Where one turn sends some rows of the set: a few examples, then the rows asked:
potav: [-21   2   2  -1  -1   0   5  -3  -3  -5   0   1  -5  -7   2  -3  -5  -6
   1   3  -1   9  -3   4  -6 -17   2  10 -10  14   7 -10   1   6  -6   1
  -4   8   6  -4   3   0  -2   6   7  -2   3   3  -4  -7 -11 -12  -4  -4
   3  -7   9   1   0  -7]
mubam: [  8  -6  -4   2  -2  -3   7   2  -1   7   2  -3  -7   1   2  -3   8  -1
 -10  13   3   8   0  14   0   6  -1  10  10  -1   0  -5   1  -4  -2   8
   4   3   9  -2   1   7   1  -8   8  11   4  13  -4  -3 -15   4   1  -1
   6   1  -1   0 -14   1]
subaz: [-11   3   8  -8   4 -10  -3   4   3  -1   0   0  -6 -11  -1   4   7   8
  -6   2 -11   8   4   7   3   5   5   5   3   7   7   3   9  -1   4  -5
   3   6  -1   1   3  -1   7  -7   8  -9   8   9  -3  -8  -9 -14 -11   7
  16   2   9  -1   7  -4]
Bon: [ -3   6  -2  -8  -2   4  -5  -9  -5   1   9  -5  -8   6  13  -1  -2   3
   1   5   8  12   1   6 -12  -3   3   1   9  11   5  -3   8   3  16   7
 -12   8  -1   5  -2   3  -5  -2   8  -3   9  14   5   1 -10   3  -2  -4
   2  -4  -5  -8   2  -5]
fiz: [ -2   3  -4   0   6  -3  -5  -8  -7   2   0  -5  -8  -8  -4   2   2   4
  -6  -5   3  14   8  -1  -1 -13  -3  -1   3   9   8 -12   8   4   5   9
   3   2  13  -6   6  -1  -2   5   8   6  13  -8  -6 -11 -12   0  -5   1
  -1  -5  16  -9   3  -6]
bedof: [ -6  -3 -15   8  -7   8  -1   3   1   3   6  -2   2   1   1   9  -6   0
  -1   4   0   4   4   5  -5  -1 -13  -1   7  -9   1  -4   6  -3  -7  -2
  -4  10  11 -12   8  -1   6   6   8   0   3   6   5  -7 -14  -5  -4  -3
   5  -1  -1  -7   9  -7]
larev: [ -1   1  -5  -8  -9  -1  -2   3  -8   6   9   2  -7  -9  -4   0  -1   4
   4   6   4  10   6   0  -3 -10  -1   9  -7   5  -5  -5  18   0  -1  -4
 -10   3   3  13   1   7  10  -2   4  -1  14   3  -4  -3 -17  -2  -6  -4
  11  -1   5  12   7 -10]
Ridi: [  7   5   9   7  -6   5   4  -3   8  13   2  -9  -5  -5   7   0  -4   7
   1  10  -6  10  -7  11  -7  -3  -5  11   3  -2  11   1   4   4   2   6
  -7   4  -9   5   0   5 -11   1   5  -2   1  12   6   5 -14  -4   1   3
   4  -3   7  -2 -10  -1]
kog: [  6 -11  -7   0   0   3  -3  -7   1  -8   1  -6   1   0   5  -1   5   4
   1   2  -5   3  11   5   1   8  -9   3  -5  -6   4  -9   2   3   3   1
   5   9  -1 -10  -6   0  -3  -7  12   5  10   5  -9   1 -20   1   1   0
   8  -1   0  -3   2 -13]
Fos: [  7  -3  -4   8  -5   1  -1   3   2  14  -3   0  -6 -12  -3   0  -3   9
  -5  -6   2  10  -2   2  -3  -3  -2   6  -3  -5   9  -1  11  -8   3   4
  -7  10   1  13   6   9  -8  -4  -4  -9   6   4  -3   2 -11   4  -3   3
  10   1  13   7 -10   4]
rido: [ -8   0 -12   3   1  -2  -1  -4  -1   0   2   6  -6   1  -3   5  -4   8
   4   2  -1   9  16   3  -7  13  -1   7  -4   5  -2  -1   2  -1  -2   0
  -5  23  -4  -4   1   8  -4  12   0   4   1   1  -5   9 -12  -8  -1   1
   2   1  -3  -1   5  -4]
pibu: [  1   1 -15  -1   1   1  10  -1  -9  11   0   2  -8 -13  -1   5   2   8
 -14   3  -4   8  -2   3  -8  10  -2   7  -9   6   1  -9   0  -3   5   6
  -8   7  -3   1  -5   8  -6  -8   7   0  -3   6  -5   7 -10 -17  -1  -2
   6   4   0   3  -3  -2]
pum: [  6  -5   0   6   2   2  -4  11   2  -1  -5   2  -6  -3   3   4  -9   9
 -20   8   5  13  -6  -1  -4  -3   1   7  -1   4   4  -3   8   5  -6   5
 -14   9   0   2   4   4  -2 -10  -1 -15  -6  10   0  -6 -12   2  -1  -5
   8   0   5  10   8   1]
dopom: [ -9   3   3  -5   1  -3  -3  -4  -1   8   7  10   5   5  -5   1   2  10
  -5  12   8   5   4   3  -7  -4   5   6  -4   7   6   2  -2  10  11   8
   8   4  -1  -1   4  -3   3  -7   8  -6   1  10  -1  -4  -8   0  -1   7
  -1   8 -10   3   6 -12]
sil: [ -9  -2  -3   2  -1   1   4   0   5   1   0  12  -4   3   9   0  -4  -2
  -4  11   2   7   0   2  -8 -13   1   7  13  -6   2  -6   1   2  -7   6
  -8  18  -2   1   2 -16  -3  -3   3  -1   2  -4  -6   4  -8  -5 -14   0
   3   4   7  -1  18  -3]
fiv: [  6  -2  -4   2   0   2   7   2   1  12  -1 -11  -4  -6   3   0   3  19
  -9   4  -2   7  -8   5  -8   1   2   7   5 -15   3  14  -1  -1   3   4
  -7  -3  -1   1   6   8  -3   8   3  -4   3  -4  -1   2 -10   0  -9   2
   4  -4  11   5  -6  -5]
Kop: [ -2  -3  -2  -2   3  -3 -11   1   6   5   2  14  -1   3 -10  16  -2   8
  -2  13   0   5   5   0  -5 -15  -5   8 -10   7   7  -8   3   0  -3   2
  -4  -9   5   4   3   1  -5   1   7   5   2   3  -3   0 -14  -8  -7   2
   9  10   2   4  12  -4]
kasi: [ -9   6  -3  -8  10 -13   1  -6  -7   5   9 -10  -7  -7  12  -4  15   1
  -2   5   3   6   4   4  -6  -8  10   9  -2   5   6  -1  -1   3   3   1
   0  10   6  -8   3   1  -3  10   9   5   6   8  -5  -2 -17   0  -7   8
   2  -2   9  -1  12  -7]
Zom: [  2   1  -2  -2   2   2  -5   2  -7 -10   3 -15  -5  -4   2   0   0   8
   0   9   1   4   6   3  -4  -7   1   6  15   1  -1  -5   1  -3   2   2
  -6  -9   5   4   0   2   1   4   5   0  -2 -15  -7  10  -9  -8 -12  -2
   3 -10   1  -2   3  -5]
sepuv: [  8  -1 -11   7  -2  12   2  -2  -7   7  -9  -4  -4   0   0   8   2  12
  -8   1   8  10  -3   1  -5   3  -2  20   6  -1   6  -2   7  -6 -11  14
  -8   4   6   0   6  -1   4   7   7   8   3   6  11  -1 -13 -12  -1  -3
   1   0   5   3   2  -4]
lanud: [ -7   8  -7  -2  -2  -2  -4   2   8   3   6   2  -8   0   8   3  14  20
  -7   7  -6   3   8  -1  -8  -3  -3   6  -1   7  -5  -7   7  15  -7   7
   6  14  -1   7  -6  -4  -2  -1   1   3   3  -3 -10   5 -16   3 -10   1
   3   3   9  -1  14  -3]
Nifo: [ -6  -7  -3  -6   4   3   0  -4   7  -2   1   1  -3   0   1  -5   1   7
 -11  -2  -2   7  16   3  -7  -9 -12  -2   6  -1   3   1   8  12  -3   8
   2   6  -4   7   3  -9  -7  -8  15   2   6   6  -7 -15 -13   1 -17  -8
   4   3   3  -2   5  -2]
Koge: [  1  -1  -2   3  11   0  -4  -2   5  -8   6  -1   1   5  -1   2   4  14
  -6   4   6  -1   8  -9 -15 -18  -2   1   9   4   3  -6  -3  -9   0   6
   3  -3   3  -5   9   2   1  -7   4   5   3   3  -4   3  -9  -1  -4   9
  -7   9  -1   1   4  -4]
piro: [ -2   0   0   0  -4  -1 -12   0   7 -12   0  -1  -2   3   5   0  -5  13
 -13   3   0   6  -6   4 -10   2  -1   8   1  11   5 -12   0  -3  -1   3
  -3   1   2   0   4   6  -4  12   2  -3   4   5  -3  -3  -9 -13 -12  -1
   5   3  26  -1  12  -8]
per: [  2   6  14   3   1  -1   2 -10   7   0  10  -1   0  -1  -2  -6  -4  10
  -7   3   8   7   3   5  -7  -1  10  -1   8   0  -2  -3  -3  -5  -1  -1
  -1  12   9   4   3  -3   1  -6   3   7  17   6   2 -11 -12  -6  -1   2
   3  -1  14 -11   8  -3]
Tev: [  8  11   2   4   3  -2  -3   3   6   3   5  -3 -10 -13   5  12   1  12
 -15  12  -3  15   8   9  -6  -2   6  14  12   6  -3   2  -1   4  -6  -1
 -11   9  -7   2   0  -4  -8  -8   9  -4  -2  13   1   5 -11   3  -1   9
   6   5   0   2   0  -4]
Fika: [ 28  -1  -3   1   2   1   4   4   5   0   2   5  -7  -2  -5   4  -2  18
 -14   7  -1   9   1  -2  -6  -1   4   7   4   2  -6   6   0   6  -3   3
  -6  -4   1  -2  -1  -9  -5  -1   5  -1   4   2  -3  -7 -10   5  -5  -4
   3  -8  11   1   0  -4]

pibu -> sepuv
fiv -> Ridi
Now these:
Fika -> Tev
fiz -> kasi
subaz -> piro
Bon -> larev
rido -> bedof
lanud -> sil
Koge -> dopom

